Each row is where one point has got to under a steady rotation. How many steps took it there?
The counts run from 0 to 341.
[ -2.6   5.8  10.9 -24.6  45.5  17.4  -6.3  29.4  31.1 -32.9  39.0 -21.6
   8.6  21.3  29.0  -4.2  -2.0  11.7  37.9  27.2  -0.1  22.9 -27.1  21.9
 -19.9 -10.3  -5.2 -22.2  -9.5 -30.2  12.6  -7.8  -8.4  18.8]  24
[  4.2   1.3 -24.8   2.6  35.1 -22.9 -15.2  37.9   1.8   0.5  -4.6  17.1
 -24.9  47.8  17.4  32.5 -34.5  -7.3  36.3  36.1  -2.8   8.4 -10.5   9.1
   6.1   4.2  11.2  -0.5   1.0 -16.9 -17.1  46.0   8.2  -0.4]  286
[ 31.9  34.2 -32.8   0.6  15.0 -12.2  19.9  -4.4 -12.2  16.1  13.5 -45.8
   9.2  50.2  37.9  12.4 -29.1 -23.6  25.6  37.4   8.4  -9.4   3.7  -8.6
   8.5   8.3  22.2 -14.4  -7.0  -6.1 -14.7   0.6  26.0   4.8]  203
[-46.6 -37.8   1.0  -8.9  25.9  12.6 -11.9  24.5 -13.1  19.7  -8.4  14.9
  -5.5  34.1  26.5   0.5 -30.2  17.0  18.4  13.7  -3.6  -8.2   1.4 -15.1
 -47.5 -14.4 -18.7 -17.3  34.9  -1.1  35.4  -2.8 -11.1 -17.0]  337
[  1.1  36.5  14.1 -16.5  -1.7  22.1  23.4  -5.4 -19.6  27.1  13.1  25.7
 -29.1   2.8  14.3  22.5 -29.3  11.7  23.9  14.2 -22.9 -10.6 -19.6 -23.9
  11.0   4.0  35.5  -8.8  34.4 -26.9  14.5   9.6  31.6 -26.0]  11
[  5.5  50.2  -0.3  19.0   8.4  -4.1  20.6   7.1  -6.9  42.3   6.0  10.6
 -32.5   7.2  22.6  26.4 -16.2  10.2  16.3  20.3   3.7  -9.5   7.5 -41.5
   8.2  18.0  36.2 -14.3  39.0  -4.0  30.9   5.5  21.3 -14.3]  86
[ -7.3 -15.4  26.8 -18.6  -4.5  13.9 -13.6  13.5  15.3  23.7  -2.7  -7.7
  -8.3  33.4  17.0 -18.6 -22.8  22.4  41.2  24.9   6.9 -17.8 -35.7  12.5
 -24.3 -13.6  -3.8  -3.4  11.1 -59.9  34.1  -6.0   9.3  -9.6]  255
[ -2.0  57.9 -21.4   1.2  30.4 -22.5  13.1  39.3  -8.7   0.4  40.2 -23.0
  21.5  18.3  14.8  17.0   0.8   3.6  20.5  38.8  -2.6  14.3  -1.6 -23.7
  -9.7  -7.0   8.0 -21.1   3.9  21.9  18.7  24.2 -25.5  13.3]  318
[ -6.3  29.2   9.8   3.3  36.5 -19.3  24.8  46.6  -3.6 -34.9  48.7 -41.1
  22.1  42.2  -0.1  -0.8  -9.0 -11.6  10.3  14.0  -1.1 -19.3 -30.1   7.1
  -5.0  -5.1 -15.1 -14.7   3.8  -7.9  -6.3   7.6  14.1  21.2]  49
[ -2.3 -31.1 -29.1  34.6  50.9   1.2  -6.7  21.4  -3.7  20.9  -6.3  22.6
 -30.2  33.8  42.0   0.7 -37.1  -2.5  24.3   0.5   5.8   2.2  11.9  -0.1
  -9.7  33.1  -6.6 -25.9  29.6  16.3  22.3  12.2  15.3  11.8]  187
[  5.5  27.9 -19.9   1.5  17.7  18.5   6.7  24.7 -29.0  41.3  -2.8  -0.7
 -11.7   7.4  13.8  49.4 -17.6  10.2  23.1  14.0   2.4  10.2  12.2 -27.8
   7.4 -33.1  21.8   2.5  -6.0 -43.9  12.0  44.2  30.5  -0.7]  209
[ -8.7   1.6  -5.0  24.3  -5.0  40.1 -15.4 -25.5 -30.8  30.2  39.9 -52.0
  14.2   9.6  10.9   6.5  -1.5  -3.8  -5.1   5.1 -25.3  -1.2   2.5  -1.1
 -32.8 -15.8   3.4 -14.0   9.0 -25.1  40.8  -6.5  19.3 -10.1]  225
[-13.1  47.5  -3.5  12.6  -6.3  13.0  14.3   1.5 -63.9  48.3  16.1  15.4
  -8.3  11.6  11.7  11.2 -30.2  15.3  11.5   3.7 -13.3 -14.1  -4.0 -13.9
  -0.8  -6.5  12.0 -18.2  24.6  -6.8  38.9  24.3  14.9  -3.4]  234
[  3.4  43.5   8.2 -10.6   8.4   8.7  10.1 -10.9 -16.6  33.4  19.8  25.0
 -35.0  13.3  18.7  34.6 -33.8   5.2  35.0  36.3  -9.5  -0.4 -14.6 -10.7
  20.2  19.3  37.3  -8.8  26.4  -8.2  10.8  10.1  19.1 -15.0]  12
[  4.9 -11.8   0.4  -5.3  -8.2   5.9  -8.5   4.0  10.0  15.0  -8.0  -7.2
  -1.6  48.9  39.9 -18.1 -27.0  12.9  38.5  34.5   1.2 -10.4 -29.2  27.4
 -30.2 -10.9 -10.7  -5.2   1.4 -51.4  37.4  -1.7   7.2  -7.0]  254
[  2.5  -3.3   5.7  -0.5  35.1   1.7 -32.0   6.5 -16.7  46.1   7.8  24.3
 -47.9   5.3  21.9  -2.2 -39.8   7.0  29.6  35.8   8.2   0.6  -7.8  26.3
  -7.8   8.9   4.5 -21.9  32.1 -12.4  40.1  12.7  -1.9   7.2]  260
[ -8.0  30.6   7.8  17.6   1.5  18.2  26.9   5.0  23.4  16.6  37.9 -64.7
  25.9   6.6   2.2  36.2   0.5  -0.9  43.8  28.5   0.9  20.9 -10.9 -24.0
 -14.6 -19.9   1.0  15.4  -5.7 -10.7  24.7  12.2   9.1  -2.0]  323
[-29.5  -7.0 -10.8 -19.1  17.0  39.2   9.5  -3.6  30.5   7.5  24.4 -59.9
   8.6  16.3   6.9  24.4 -13.1   8.5  45.1  36.4  -4.0  14.9  -2.6  -3.5
 -20.9 -15.8 -14.6  -8.1  -8.4 -20.1   5.2   9.6  15.7 -12.6]  100
[ -9.9  27.6  14.1  20.7  19.4 -14.1  36.9  21.7   5.1 -32.6  48.9 -52.4
  20.0  43.1  -3.8  17.8 -21.0 -18.7  30.0   5.5  -8.6 -10.7 -25.9   7.8
 -10.6  -9.4 -17.8  -0.1   3.4  -8.1 -11.6  13.2  28.1  11.5]  50
[-17.4  27.3 -21.6   1.1   6.8  -1.9  33.1  35.7  12.8 -26.6  26.2 -29.0
  41.5  46.3  22.4  12.3  -4.4   1.4  26.6  27.7 -10.4   9.3 -13.2 -21.1
 -31.6 -16.4 -16.0 -17.1  -9.6   4.7  20.2  23.8 -15.1  10.7]  320
[-17.3  25.9  -0.7  -3.0  36.4   8.6   2.0  22.6 -43.5 -13.3  43.5  -4.1
 -21.0  -7.6 -20.2  25.8 -17.4  -6.4 -14.3  11.0 -31.2  -9.7 -24.4  -8.6
 -10.8 -21.6  -0.8  -6.2  47.9   2.2  19.9  17.9  18.3  14.5]  44
[ -2.5  40.3 -16.6   1.1  24.6 -19.9  20.7  46.7 -16.9 -40.0  35.8 -10.9
   9.5  38.0  13.4 -12.5 -15.6  -5.3  -1.1  14.5 -15.2 -21.9 -27.4   4.7
 -10.7 -11.0  -7.2 -17.0   7.4  -4.0  10.0  10.5   7.4  36.5]  48
[ 38.5  36.3 -14.1  17.6  17.5 -29.1  17.8  -4.3   1.3  -3.8  22.1 -19.9
 -19.1  39.6  33.1  -1.5 -22.1 -19.1  15.6  33.4   0.9 -14.3 -23.2  12.3
   6.4  26.8  24.0  -5.1  11.0 -17.3   4.5 -12.6  32.7  -3.2]  277
[ -9.4  22.7 -31.1   0.4  27.9  -5.6   5.4  -0.8 -38.9 -24.3  53.1  -7.5
  14.8  42.1  36.4   1.8 -40.4 -18.6   0.0  30.3 -30.8  15.3  -7.9  -2.0
 -19.8   1.4  11.6 -29.5   5.0  16.4  -7.5  -9.5   0.0  -2.1]  121
[  4.8  45.6   0.8  25.8   3.7  14.8  19.8 -38.5  -8.0  27.8  49.3 -35.7
 -12.4   8.0  37.2   0.3 -20.7  -3.7  17.6  11.7  -2.2   4.0  -1.0   0.5
   4.1  32.9  13.1 -33.4  17.8  -1.7  34.5 -20.2  29.2  -8.6]  4
[ 12.4  40.1  -4.6  22.7  -0.6  10.8 -15.9  -4.9 -34.5  31.8  37.1 -41.8
  -9.2   2.7   0.0 -21.4  -5.9  -4.1   3.3  14.7 -13.4 -25.0 -22.7  32.4
 -17.7   3.2  -2.6 -29.8  25.1 -10.4  55.8   2.0  32.3  16.1]  152
[-17.0   2.1 -27.0 -17.9   8.2  49.9  11.0  -2.9  18.1  18.1  28.7 -53.2
  -1.4  -5.1  14.0  17.4 -13.7  14.7  33.3  28.8  -8.4  12.6   3.0  -3.6
 -16.5 -24.1 -11.3  -7.3 -12.1 -42.1  23.1   7.9  30.1  -3.5]  101
[-10.5   3.7  -2.0 -12.3   7.5  11.5   5.1   4.2  49.2  -5.0  23.9 -54.7
  -7.8  23.2 -11.0  18.3  -1.7   2.4  42.9  45.1  -4.2  -3.9 -30.6   5.7
 -26.6  -9.0  -1.5   9.6  10.6 -21.3  15.2   5.7  13.7 -11.0]  174
[-24.7  -2.1   9.1  23.5  -9.5  23.1  -2.9 -17.6 -17.0   7.9  45.0 -49.7
   5.7  20.2  -8.7  -6.4 -14.3  -5.8   8.1  -2.9 -34.3 -16.9 -32.9  25.9
 -35.1  -2.2 -24.2  -8.9  19.4  -5.6  32.7   9.6  22.4  -8.1]  150
[  9.1   7.3  -4.1  41.5  12.9 -29.5 -33.3  19.3   6.0  52.4  -4.4  -0.2
 -21.3  20.4  10.1  39.2 -11.6  -7.2  22.8  42.4   2.2  12.6  -9.7  -6.7
  -6.3  -1.3  16.8  17.6  22.0 -25.9  37.0  30.6  -7.7 -19.2]  62
[-43.7  -6.4  16.2  -0.8  53.9   7.0 -24.1  56.4  -2.8   4.7  11.2   3.9
  15.0  31.0  16.3  32.6   2.8  16.1  19.9   0.9  13.9  17.1  -4.0 -31.6
   2.5 -17.4   8.5  -9.9  -3.3 -37.2   6.7  24.5  -7.0 -10.5]  214
[-45.9 -15.0  46.8  21.7  38.8  -6.3 -39.3  36.8   1.5   0.5  23.6  13.1
   7.9  29.5   8.8  29.4  -4.6  12.1  12.1   9.5  -3.8  16.9 -31.5   2.5
 -14.3  -9.0   4.2   2.2   9.6 -39.5  22.9  13.2 -20.3 -21.3]  140
[  0.2  22.7 -27.0 -11.0  31.5   5.0 -10.5   8.3   4.8  -8.2  50.8  -6.0
  -9.4  -7.2  13.4  40.6 -26.5  -0.1  39.5  52.9 -12.5  51.2 -11.6  20.6
  -5.6  -4.9   7.5 -10.8  -5.0   3.2  11.8  20.6 -10.7   8.8]  21
[  0.4  17.0 -40.3 -13.1  30.0  14.8  -2.8  20.7  16.1 -23.6  36.7  -2.3
  -6.4   1.1  38.6  24.8 -31.4   7.6  28.4  42.6 -19.2  38.2 -14.4  28.3
 -25.2  -9.1  -2.1 -14.4 -12.3  -4.2  20.3  21.4 -10.6  17.5]  22
[  1.2   8.2 -24.3 -21.2  30.1  13.5  -3.2  35.6  21.4 -36.2  38.6  -3.7
   7.4  11.2  44.3   4.1 -13.4  10.7  28.2  30.5 -16.4  24.3 -22.0  24.9
 -19.3 -17.8  -8.6 -28.7 -20.0 -25.7  18.9   8.6  -7.6  27.0]  23
[ 11.9  29.5 -18.8  15.7 -12.5   6.1  36.1 -15.4 -11.5   9.3  16.5   2.9
  -7.3  39.6  70.0 -25.1 -29.7  12.9  17.4   3.3 -17.3 -11.5  -9.9  -2.0
 -12.0  31.3  14.8 -29.9   5.5 -18.1  29.1 -17.1  22.0  -9.8]  6
[ 13.5  30.2  -9.0  20.4  -3.1  24.4 -21.7 -21.7 -43.4  42.1  34.1 -47.4
  11.4  14.5  21.4  -7.4   9.2  -4.0  -7.4  11.3 -13.4  -2.6  -4.9  -3.6
 -28.1  -6.4  11.4 -26.6  11.9 -21.4  51.8 -12.5  14.8  -3.5]  226
[-27.4 -17.1 -24.4  17.0  25.4  18.6 -21.3  22.1  -8.8 -14.2  31.5 -28.2
  37.1  40.4  44.7  -5.9   2.4   1.2  -7.9   8.2 -15.3  14.5  -8.1   0.7
 -48.7  -3.2  -0.5 -21.7 -10.0 -19.9  32.4  -4.8 -19.4   1.5]  221
[  5.1   0.3 -30.0  -0.1  -5.3  29.6  12.9  -3.4  36.1   5.7  17.3 -56.3
  -9.9   2.1  -6.9  18.1  -2.7   1.4  34.8  45.0 -20.7  -3.4 -19.8   6.8
 -32.0 -15.7 -11.1   9.2   9.6 -32.6  21.3  11.5  32.4 -12.3]  175
[-40.6   0.8  30.5  17.0  15.0  18.0 -24.4  -7.0   1.9  -4.0  49.9 -60.6
   5.7  36.1 -15.5 -12.8  -2.8  -5.2  15.4  12.7 -22.6 -20.5 -35.9  30.6
 -26.4   1.0 -25.6 -11.3  20.8  -7.3  28.8   3.5   5.8  -7.1]  149
[-17.7  14.5 -15.7 -12.8  36.6   8.9  24.3  29.9   2.2 -30.3  32.1 -37.8
   3.0  41.8  25.1  -4.9  -2.8  -2.2 -12.6  11.5 -18.3 -20.9 -11.9 -31.6
 -33.2  11.3  10.0 -34.1  25.9 -14.3  -7.0 -22.3  25.3  -7.1]  197
